Where one turn sends some rows of the set: a few examples, then the rows asked
z_580: [  3  -2 -15  12  -6   2 -12   8  15 -17  -6  -2 -15  -6]
z_843: [ 17 -18  -4  -1 -10  -7  -1   1   7  -1 -15  21  -1  -2]
z_854: [-13  22   5  -3  -3  -7  -5  -1   8 -12  -6  -1  11  -3]
z_389: [-17  -1  -7  -4  -6   4  -3 -21  15 -10 -11   2  -6  12]
z_908: [-16  18  -3  -6 -10 -12  -9   4   5  -9  -6  -6   7   4]
z_913: [ 15   5   7   3   0   0   7   1  10 -12 -11  15  -3 -14]
z_798: [-12   1   7  -2  11  12   3   0   1 -19   2  -1  -4  -4]
z_144: [  2 -14  10   0   0 -13  -1  15  -9 -21  -2   9  -5   1]
z_889: [-14   0 -14   4  -7  -8 -10  14   2   7 -11   8  11  -5]
z_915: [ 12  -8   6 -10   2  -3   3  -6   4  -4  10   6 -13  10]
z_404: [ 20  -6  -2   0  -4  -2   2   2   9  -7 -18  21   5  -7]
z_867: [ -4   3   0 -23  -4 -12   0  -4  -6  -6  -2  10   5  19]
z_967: [  7  -5 -18   3  -2   2 -16  11  12 -15  -4  -1 -16  -5]
z_377: [ -5   3   2  21  -8  -5  -6   5  16 -22  -1   7 -12  -4]
z_686: [ -7   2   7  19  -9  -6   1  -1  14 -23   3   9  -9   7]
z_124: [-12   1 -21  -9  -3  10  -8   6  -6   5  -6  11   1   5]
z_122: [-13  22   1  -1   0  -9   0   2   7 -16  -4   0   7  -3]
z_274: [ 18 -10  -3   2  -7  -5   5   0   8  -8 -15  23   0 -10]
z_446: [ -8  -6   1   3   2  16  10   5  -1 -14  -3   5  -9 -13]
z_682: [  5   6 -14  -4  -4   0 -16  17   3  -7  -3   8  16  -4]
z_697: [-16   6  -9  -1  -7   7  -8 -13  19 -14 -21   6   1   1]
z_79: [-19 -10  13   2  -7  -3  13  -6   3  -5 -11  10   7  -2]
z_503: [-17  -7  -9   6 -13  -7  -5  13   0  11 -11   1   5   5]
z_387: [  1   1 -11  17  -5  -3 -13  11  14 -22  -9   3 -10  -6]
z_81: [ 14   0  -8  -4   4  -5  -7  17  -2 -11   2  11   8  -4]
z_979: [ 13   4  -4  -6   1   2 -12  17  -1 -12   4  11   5  -7]
z_442: [ -2 -19  -6  -7 -14 -15 -15  -3  10  -3 -12  10   0  18]
z_494: [  7 -22 -10  -1 -13 -13 -10   0   9   0 -11  13  -2  13]
z_375: [ 12 -23 -10  -5  -9 -11 -10   1   7   0 -12  13  -3   7]
z_646: [ -2   2 -12 -23  -9  -4 -11   4  -9  -4  -6   8   1  15]
z_21: [  1  -8  -1 -11  -2   1   8 -17  11  -1   3   4 -15  10]
z_329: [ -7   6  10  17  -9  -9  -4   1  16 -24  -2   6  -4   9]
z_621: [-21   5 -15  -2 -12  -8  -8  12  -7  -4  -8   3 -11   6]
z_822: [-17   1 -15   2  -8  14  -5   7  -4   2 -12   9   4   4]
z_254: [-16   3  -9  -1  -9   4  -2 -19  16  -7 -19   5  -3   7]
z_766: [ -2 -21   6  -2  -7  -9   5  10  -8  -8   2   6 -13   4]
z_168: [ -1  -1   3 -24  -7 -13  -6  -2  -8  -6  -2   9   1  16]
z_305: [ -7  -2   0  -8  -4   2   3 -23  12  -4  -2   4 -15  11]
z_596: [-15   0 -14   0 -12   1  -5  15  -9  -1 -11  -2 -13   4]
z_388: [  3  -4   0 -14  -1   2   4 -15   8  -4   1   0 -14  15]
z_111: [ -7 -11  12 -12   1  -6  11  -6  -4  -4 -14   9  10  -2]
z_384: [ -6   6  17   8  -7 -10   3  -6  11 -18  -2  13  -1  12]

z_168 turns into z_854
z_274 turns into z_21
z_822 turns into z_596
And these:
z_967 turns into z_442
z_798 turns into z_144
z_377 turns into z_843
z_915 turns into z_384
z_646 turns into z_908
z_867 turns into z_122
z_388 turns into z_329
z_580 turns into z_494
z_446 turns into z_766
z_621 turns into z_889
z_375 turns into z_389

Where one turn sends some rows of the set: a few examples, then the rows asked
z_575: [  0  -1  27  10  -4  -2 -11  10   5  12 -14  -7  10   1  -3   6  14 -15
  14  16  25  34   6  -1 -14   4   3   4   4   8   4  -9   7]
z_983: [  0   5 -11   3 -12 -13   3   3   6   1 -25  -2  -2   3 -11   3   0 -31
   5  13  11  29  -2   8  20   0  -6  -3  -8   1  -6 -13  21]
z_335: [  6   6 -20  -3   1  -8  -7 -11   7   7  -7 -10  -9  17  -5   3  -3 -20
  -1  -9  16  30  -2  13  20   1   1   1  -6   7  -5  -1  22]
z_548: [ -5  13  -1 -13   4   4  -1   1  -2   0  -6 -12   8  17 -10  18   3 -16
   6  13   7  31 -14   3  11  -1 -11 -23  10 -15   2   0   0]
z_943: [ 11 -15  -9  -2  -2   2   9   7  -2   8 -11  -3 -13   3   8   3  12 -17
 -11   1  -5  24   2   8  14  -9 -10  -5 -16   0  -6  -2  22]
z_224: [  8  -7  20  10   0 -15  -3  14   2  12 -22 -16   3  21  -4  11   4   3
  -5 -18  19  23   8  -8   2  -5  -4 -10  -4 -15  20  -9   7]
z_484: [ -4  -5 -13   6   8 -11  -3   7   8   6   9  -6   3  10  -1   8   3   3
  20  -1  15  25  10   9 -22  16  11 -10 -10  -6  14 -12   8]
z_373: [-17   7  -4  20  19  -4  -1  14  -3  15  -9  -6   4  13  -9  13  -1  -3
   0   1  19  12  10   5   1  -3 -18   8  -7  -9  12  -7  -1]
z_657: [ 15 -24   3  20  -1  -8 -12  -7   9  -1  -2 -13   0  22   0  -2  -6  -8
  -6  12  13  21   5  18   2  -2 -13   2 -17   4   7  -9  -2]
z_17: [ -9  -9  13  -7   4   5  21  -2  -1  -1 -10   8  -4  14  -6  11  20  -5
  -5  24  11  36  -1   8  -4 -11  10  -9  -5 -10   8   1   3]
z_435: [  7 -22  -7   5  -2  -3  12   0   1  -3 -16 -13 -21   5 -13   5   6 -13
  -3   6  12  33  -2  14  -1   1   4   3 -17   2   3  -5  28]
z_614: [  5   7   1  -2   5  12   2  -1   4   7  -2 -35   9   8   3  11  -3 -26
  13  -1   7  21  -1  13   7  10 -17  -5 -12  -9   0  -6   6]
z_874: [  0 -19   5  -8   0  17  -6   7   1  -1   5 -15   0  25   0  -3  -1   2
 -14  11  11  31 -14  12  -2  -7 -11  -6  -7 -12  10  -7   7]
z_408: [-13   6   2   7  18 -17  -1   8 -11  15  -4  -2  10  17 -10  -3   2   6
   8   3  13  22  15  -1   3   4   7   0 -17 -14   9 -24  12]
z_190: [ -2   2   1  -5  -5  -7  -2  -4  25  -3  -1   3   1  29 -15   6 -10  -8
   8  11  16  31  -5   7   4 -13  13  -6  -3 -13  10  -9   3]
z_100: [ -1  -2  30   6   0  -2   1  16  -7  13 -14 -11   4  15  -4  20   7   0
  21  -5   7  25  16   2   4  -9  -2  10  -3  -8   8  -1  14]
z_208: [-14   5  -3  10   7  -2   1  25  15   4   7  -5   9  -2  10  14   6 -16
   2   4   2  19  12  -1  -7   5 -12  -9 -10 -10   6  -8  -3]
z_386: [  6  -8  -6  14 -10 -23  15  -1  14  15 -11   7   9  18  -2   1   0 -20
  13   5  14  27  -3  -2   0   0  19  -4 -15  -6   8   1   1]
z_140: [ 16   2  15   7   5  -1 -18  -2   6   9  -6  -7   4  11  21   6   6  -1
  -5  -7  23  34  12  -2   3   5  -3  -6   1   4  10  -7  -5]
z_654: [  6   1   7  -7   7  -3  17  -3 -11  19  -9  -6   3   2 -11   3  26 -18
   4   7   1  35   4   1  -4   2   0  -3 -11   7 -12  -7  -6]

z_548 turns into z_874
z_335 turns into z_435
z_575 turns into z_208
And these:
z_408 turns into z_100
z_614 turns into z_657

